(in the rows, 128 means zero)
A single turn carries every row of the set below to another of its rows. Some are shown first; where does it send the rows asked next?
Tona: [127 140 127 108 145 123 107 109  95 139 170 105 119 125 135 109 138 150]
Gefa: [103 125 152 125 136 170 122 128 144 127 133 111 103 131 123 118 152 134]
Defu: [140 137 150 149 135 110  86 141 118 126  94 128 151 155 139 145 147 112]
visar: [ 99 180 125 139 140 126 100  98 134 115 138  97 113 161 156 123 150 108]
pigag: [131 138 131 132 140  88  83 125 132 143 100 129 147 166 130 150 160 113]
Vuk: [ 94 160 137 143 157 100 113  88 114 132 133 116 110 151 157 104 182 103]
Vir: [ 84 150 134 144 136 139 124 121 137 137 109 133 106 128  82 120 132 141]
vopa: [141 131 127 115 134 116  91  86 120 112 129 102 171 138 121 119 155 127]
fet: [143 130 135 138 154 111  88 130 125 127 108 142 157 167 141 144 160 112]
piz: [ 92 162 144 152 142 141 112  98 111 103 107 116 115 157 147  94 161 100]
mobu: [110 105 114 122 121 112 100 125 110 112 101 112 111 164 139 143 180 127]
zesi: [102 155 134 120 165 106 127 113  88 138 135 158 111 122  96 112 146 139]
Kimid: [130 148 140 142 140  79 104  85 105 119 129 114 159 118 113 141 161 134]
dutov: [ 94 152 126 165 133 135 123 110 129 140 112 122 112 129  82 116 132 149]
vebo: [123 124  86 141 132 123 115 135 133 129 101 130 114 175 124 133 156 110]
gika: [121 124 108 164 157 103 120 141 100 118 114 152 115 153 143 138 150 106]
lil: [101 151 128 134 161  99 119  96  81 135 138 150 115 125  97 104 141 144]
Gekug: [105 179 135 155 127 109 123 109 113 139 112 103 104 146 143 100 154  95]
busal: [138 133 152 146 135 100  95 128 115 137  87 131 146 159 128 144 179 114]
dati: [112 133 142  91 151 129 109 123 111 129 163 114 106 125 145 123 139 129]
faf: [ 98 104 142 143 142 162 111 109 131 130 138 100 118 131 124 105 148 148]
naru: [ 97 110 151 125 142 165 119 124 140 129 139 108 114 124 123 117 159 145]
duso: [136 122 123 152 136 131 108 103 136 126 111 108 172 129 115 107 141 109]
Nabi: [131 140 140 180 144  99 121  99 125 136 114 124 162 111 106 124 149 117]
roso: [110 165 135 110 160 104 131 115  96 144 146 154  98 125 105 117 148 128]
vubi: [ 80 148 142 142 141 128 132 123 132 137 102 142  99 125  89 118 136 126]
naset: [131 135 128 146 124 101 113 142  88 116 123 118 106 147 150 159 166 129]
daven: [116 136 136  96 149 121 107 122 103 139 165 114 112 119 138 117 134 141]

Defu turns into busal
daven turns into naru
dutov turns into lil
Now these:
naset turns into mobu
duso turns into Nabi
vubi turns into roso
Vuk turns into visar

